In the data rows, 128 means zero.
Here is a table of points, one per row:
Array([150, 126, 114, 97, 97, 144, 154, 133, 117, 146, 136, 137, 129, 138,
       152, 131, 75, 133, 202, 142, 200, 129, 143, 147, 158, 147, 118, 140,
       184, 119, 100, 127])
Array([114, 110, 52, 130, 135, 140, 136, 198, 119, 92, 154, 179, 74, 100,
       145, 142, 114, 135, 119, 139, 109, 183, 104, 164, 157, 147, 129, 151,
       149, 131, 117, 127])
Array([147, 125, 143, 158, 114, 174, 122, 142, 132, 138, 123, 132, 127, 120,
       120, 101, 117, 123, 140, 128, 167, 132, 155, 153, 163, 154, 122, 115,
       130, 113, 85, 126])
Array([156, 137, 129, 144, 126, 152, 134, 148, 132, 143, 110, 121, 107, 100,
       159, 131, 114, 101, 147, 131, 150, 143, 141, 180, 157, 117, 115, 121,
       135, 108, 79, 133])
Array([131, 131, 120, 113, 118, 130, 141, 166, 144, 145, 96, 141, 99, 131,
       146, 104, 101, 129, 134, 89, 139, 150, 124, 156, 130, 135, 79, 125,
       177, 105, 93, 152])
Array([136, 107, 109, 120, 140, 150, 173, 162, 104, 134, 114, 167, 107, 122,
       171, 108, 121, 128, 191, 141, 131, 136, 174, 113, 102, 137, 102, 132,
       83, 137, 82, 101])
Array([137, 108, 142, 149, 111, 184, 135, 132, 139, 161, 117, 127, 117, 107,
       149, 98, 100, 129, 168, 125, 153, 123, 165, 135, 152, 147, 107, 118,
       138, 108, 107, 121])
Array([140, 109, 132, 138, 95, 162, 157, 120, 137, 136, 122, 133, 91, 102,
       113, 94, 116, 118, 149, 118, 120, 127, 144, 170, 132, 132, 122, 93,
       132, 69, 86, 112])
Array([140, 98, 147, 117, 115, 174, 146, 115, 119, 131, 133, 147, 87, 121,
       171, 102, 72, 112, 101, 130, 170, 161, 159, 172, 87, 145, 132, 106,
       187, 195, 70, 147])
Array([110, 97, 128, 105, 102, 125, 112, 159, 61, 112, 115, 131, 45, 104,
       120, 142, 101, 101, 128, 141, 104, 124, 127, 186, 137, 187, 66, 126,
       149, 115, 116, 122])
Array([137, 113, 125, 136, 104, 162, 133, 162, 115, 129, 141, 128, 108, 123,
       133, 101, 117, 117, 153, 108, 124, 155, 134, 160, 122, 132, 93, 122,
       125, 101, 91, 129])
Array([145, 117, 107, 120, 116, 147, 190, 158, 133, 138, 90, 132, 96, 132,
       152, 109, 88, 123, 144, 139, 119, 165, 130, 161, 118, 137, 102, 158,
       143, 125, 104, 135])
Array([147, 103, 103, 122, 121, 146, 183, 140, 115, 132, 141, 125, 82, 136,
       165, 90, 93, 110, 158, 135, 129, 141, 131, 138, 132, 151, 85, 152,
       154, 141, 130, 147])
Array([117, 49, 127, 134, 70, 109, 120, 153, 130, 59, 223, 110, 75, 133,
       145, 134, 114, 125, 138, 98, 10, 136, 99, 190, 74, 138, 103, 74,
       134, 98, 83, 50])
Array([157, 89, 84, 129, 146, 170, 129, 157, 94, 130, 128, 123, 116, 152,
       151, 85, 104, 140, 144, 107, 183, 138, 131, 127, 137, 157, 98, 142,
       141, 135, 110, 155])
Array([147, 48, 103, 112, 131, 123, 136, 151, 116, 148, 158, 130, 151, 134,
       126, 111, 112, 109, 132, 158, 117, 146, 117, 120, 156, 135, 115, 100,
       165, 154, 128, 154])
Array([159, 104, 130, 122, 128, 164, 127, 152, 127, 118, 116, 160, 126, 139,
       132, 103, 150, 121, 162, 122, 151, 159, 136, 157, 200, 150, 84, 133,
       146, 144, 77, 153])
Array([139, 104, 107, 139, 146, 140, 146, 156, 98, 110, 155, 154, 114, 138,
       158, 162, 76, 132, 122, 123, 177, 153, 110, 135, 144, 147, 80, 145,
       148, 170, 107, 139])
Array([144, 125, 140, 129, 125, 173, 156, 123, 131, 155, 110, 143, 124, 112,
       119, 94, 99, 128, 132, 114, 152, 128, 136, 150, 112, 131, 131, 140,
       114, 93, 112, 140])
Array([135, 75, 130, 118, 101, 154, 128, 164, 132, 128, 116, 139, 125, 106,
       132, 97, 68, 65, 177, 116, 153, 151, 122, 142, 135, 149, 121, 129,
       139, 141, 158, 120])
Array([140, 107, 142, 140, 114, 164, 124, 121, 129, 138, 136, 132, 132, 105,
       136, 81, 94, 119, 145, 138, 157, 129, 151, 125, 161, 159, 120, 116,
       134, 116, 93, 117])
Array([137, 101, 97, 84, 97, 154, 130, 134, 143, 115, 95, 126, 98, 111,
       175, 83, 122, 138, 151, 95, 95, 130, 117, 152, 150, 145, 89, 146,
       154, 134, 103, 153])
Array([152, 145, 130, 121, 105, 148, 170, 133, 124, 150, 117, 138, 118, 128,
       152, 118, 92, 123, 168, 151, 156, 137, 146, 147, 149, 157, 119, 125,
       140, 149, 111, 138])
Array([125, 110, 137, 151, 96, 147, 143, 148, 125, 126, 128, 143, 134, 112,
       139, 98, 84, 123, 119, 135, 120, 121, 139, 141, 114, 161, 117, 120,
       144, 123, 102, 109])
Array([156, 150, 155, 149, 119, 158, 138, 141, 124, 131, 120, 151, 123, 123,
       126, 124, 111, 120, 154, 134, 188, 151, 152, 147, 150, 130, 121, 129,
       145, 106, 92, 133])
Array([162, 115, 111, 145, 122, 151, 134, 187, 109, 129, 151, 164, 130, 103,
       147, 145, 117, 96, 157, 149, 165, 174, 129, 168, 180, 120, 93, 144,
       163, 128, 51, 140])
Array([149, 69, 109, 104, 114, 128, 107, 145, 134, 103, 144, 119, 90, 111,
       171, 118, 117, 124, 146, 125, 80, 137, 109, 164, 141, 143, 59, 121,
       157, 117, 73, 148])
Array([125, 103, 100, 107, 97, 132, 147, 153, 135, 113, 97, 118, 96, 132,
       129, 79, 107, 127, 110, 115, 68, 153, 103, 183, 89, 130, 99, 120,
       156, 77, 90, 132])
Array([114, 119, 136, 90, 140, 159, 155, 138, 152, 130, 138, 86, 124, 104,
       164, 83, 117, 137, 97, 97, 157, 148, 113, 170, 110, 120, 92, 155,
       138, 142, 124, 149])
Array([136, 150, 144, 130, 107, 161, 165, 137, 125, 154, 98, 123, 122, 117,
       125, 96, 84, 128, 148, 133, 150, 137, 134, 137, 120, 148, 138, 122,
       126, 104, 101, 130])
Array([144, 138, 132, 140, 105, 150, 151, 122, 131, 132, 118, 154, 132, 96,
       138, 94, 80, 127, 125, 146, 163, 137, 146, 144, 124, 137, 122, 120,
       140, 110, 97, 119])
Array([151, 118, 146, 138, 121, 134, 156, 129, 137, 156, 130, 143, 100, 120,
       156, 110, 87, 120, 169, 118, 146, 123, 161, 139, 147, 151, 108, 132,
       152, 126, 108, 137])
Array([167, 137, 153, 78, 117, 168, 146, 172, 114, 110, 115, 119, 112, 115,
       124, 117, 105, 134, 125, 153, 148, 123, 141, 144, 119, 138, 125, 130,
       143, 121, 114, 146])
Array([146, 130, 129, 133, 89, 136, 173, 141, 112, 139, 137, 146, 139, 113,
       131, 91, 103, 116, 135, 154, 166, 148, 128, 144, 110, 162, 126, 128,
       132, 131, 104, 115])
Array([131, 124, 115, 133, 107, 167, 127, 100, 138, 140, 99, 114, 133, 112,
       145, 120, 94, 124, 137, 115, 142, 143, 175, 142, 134, 129, 84, 110,
       141, 82, 122, 138])
Array([129, 112, 100, 117, 132, 144, 166, 140, 116, 151, 106, 118, 94, 126,
       168, 99, 92, 112, 150, 140, 153, 119, 113, 142, 125, 146, 102, 140,
       145, 138, 106, 141])
Array([141, 120, 146, 149, 123, 180, 142, 130, 137, 158, 119, 112, 122, 109,
       149, 114, 101, 122, 175, 118, 166, 127, 167, 122, 144, 170, 107, 114,
       158, 90, 98, 124])
Array([158, 149, 135, 154, 102, 143, 177, 132, 121, 142, 124, 142, 115, 111,
       157, 121, 112, 100, 132, 153, 184, 138, 148, 159, 151, 129, 132, 117,
       137, 106, 102, 124])
Array([148, 97, 119, 117, 129, 166, 108, 134, 127, 112, 133, 159, 156, 121,
       123, 112, 103, 139, 129, 121, 144, 158, 152, 152, 165, 158, 86, 114,
       141, 126, 93, 127])
Array([163, 166, 78, 106, 129, 111, 205, 165, 96, 136, 132, 168, 81, 127,
       149, 223, 70, 83, 106, 186, 240, 197, 93, 184, 148, 76, 113, 191,
       152, 204, 69, 145])
Array([141, 139, 129, 141, 125, 135, 159, 142, 121, 137, 155, 155, 111, 133,
       149, 132, 69, 121, 122, 147, 158, 137, 125, 162, 115, 140, 109, 119,
       122, 122, 113, 118])
Array([146, 101, 138, 156, 107, 165, 136, 126, 128, 118, 148, 134, 107, 115,
       130, 103, 144, 111, 176, 131, 133, 129, 127, 158, 111, 140, 109, 105,
       129, 90, 99, 120])
Array([160, 122, 131, 125, 110, 162, 165, 135, 116, 121, 139, 142, 147, 119,
       115, 86, 103, 135, 101, 130, 131, 135, 128, 147, 124, 156, 106, 113,
       149, 106, 104, 87])
Array([155, 70, 124, 130, 120, 154, 133, 163, 120, 109, 175, 193, 131, 123,
       120, 159, 113, 119, 152, 149, 161, 173, 124, 154, 195, 153, 79, 139,
       141, 157, 62, 120])
Array([124, 69, 121, 157, 144, 147, 124, 130, 134, 128, 185, 116, 106, 132,
       178, 126, 75, 122, 173, 82, 138, 91, 166, 111, 148, 194, 57, 111,
       169, 138, 110, 134])
These points spread out most along one direction. Take the direction at right angles to it along which they spread out most. Go by this last direction. How far along it is each point below, from 0 to 99? The average is 50, and the first point in the table lies past the average. One standard deviation of the points above along it is 16.
Array([146, 101, 138, 156, 107, 165, 136, 126, 128, 118, 148, 134, 107, 115,
       130, 103, 144, 111, 176, 131, 133, 129, 127, 158, 111, 140, 109, 105,
       129, 90, 99, 120]) -> 58
Array([110, 97, 128, 105, 102, 125, 112, 159, 61, 112, 115, 131, 45, 104,
       120, 142, 101, 101, 128, 141, 104, 124, 127, 186, 137, 187, 66, 126,
       149, 115, 116, 122]) -> 28
Array([141, 120, 146, 149, 123, 180, 142, 130, 137, 158, 119, 112, 122, 109,
       149, 114, 101, 122, 175, 118, 166, 127, 167, 122, 144, 170, 107, 114,
       158, 90, 98, 124]) -> 76
Array([148, 97, 119, 117, 129, 166, 108, 134, 127, 112, 133, 159, 156, 121,
       123, 112, 103, 139, 129, 121, 144, 158, 152, 152, 165, 158, 86, 114,
       141, 126, 93, 127]) -> 51
Array([140, 109, 132, 138, 95, 162, 157, 120, 137, 136, 122, 133, 91, 102,
       113, 94, 116, 118, 149, 118, 120, 127, 144, 170, 132, 132, 122, 93,
       132, 69, 86, 112]) -> 64
Array([131, 131, 120, 113, 118, 130, 141, 166, 144, 145, 96, 141, 99, 131,
       146, 104, 101, 129, 134, 89, 139, 150, 124, 156, 130, 135, 79, 125,
       177, 105, 93, 152]) -> 48
Array([147, 125, 143, 158, 114, 174, 122, 142, 132, 138, 123, 132, 127, 120,
       120, 101, 117, 123, 140, 128, 167, 132, 155, 153, 163, 154, 122, 115,
       130, 113, 85, 126]) -> 68
Array([162, 115, 111, 145, 122, 151, 134, 187, 109, 129, 151, 164, 130, 103,
       147, 145, 117, 96, 157, 149, 165, 174, 129, 168, 180, 120, 93, 144,
       163, 128, 51, 140]) -> 34
Array([136, 107, 109, 120, 140, 150, 173, 162, 104, 134, 114, 167, 107, 122,
       171, 108, 121, 128, 191, 141, 131, 136, 174, 113, 102, 137, 102, 132,
       83, 137, 82, 101]) -> 53
Array([160, 122, 131, 125, 110, 162, 165, 135, 116, 121, 139, 142, 147, 119,
       115, 86, 103, 135, 101, 130, 131, 135, 128, 147, 124, 156, 106, 113,
       149, 106, 104, 87]) -> 57
Array([156, 150, 155, 149, 119, 158, 138, 141, 124, 131, 120, 151, 123, 123,
       126, 124, 111, 120, 154, 134, 188, 151, 152, 147, 150, 130, 121, 129,
       145, 106, 92, 133]) -> 65
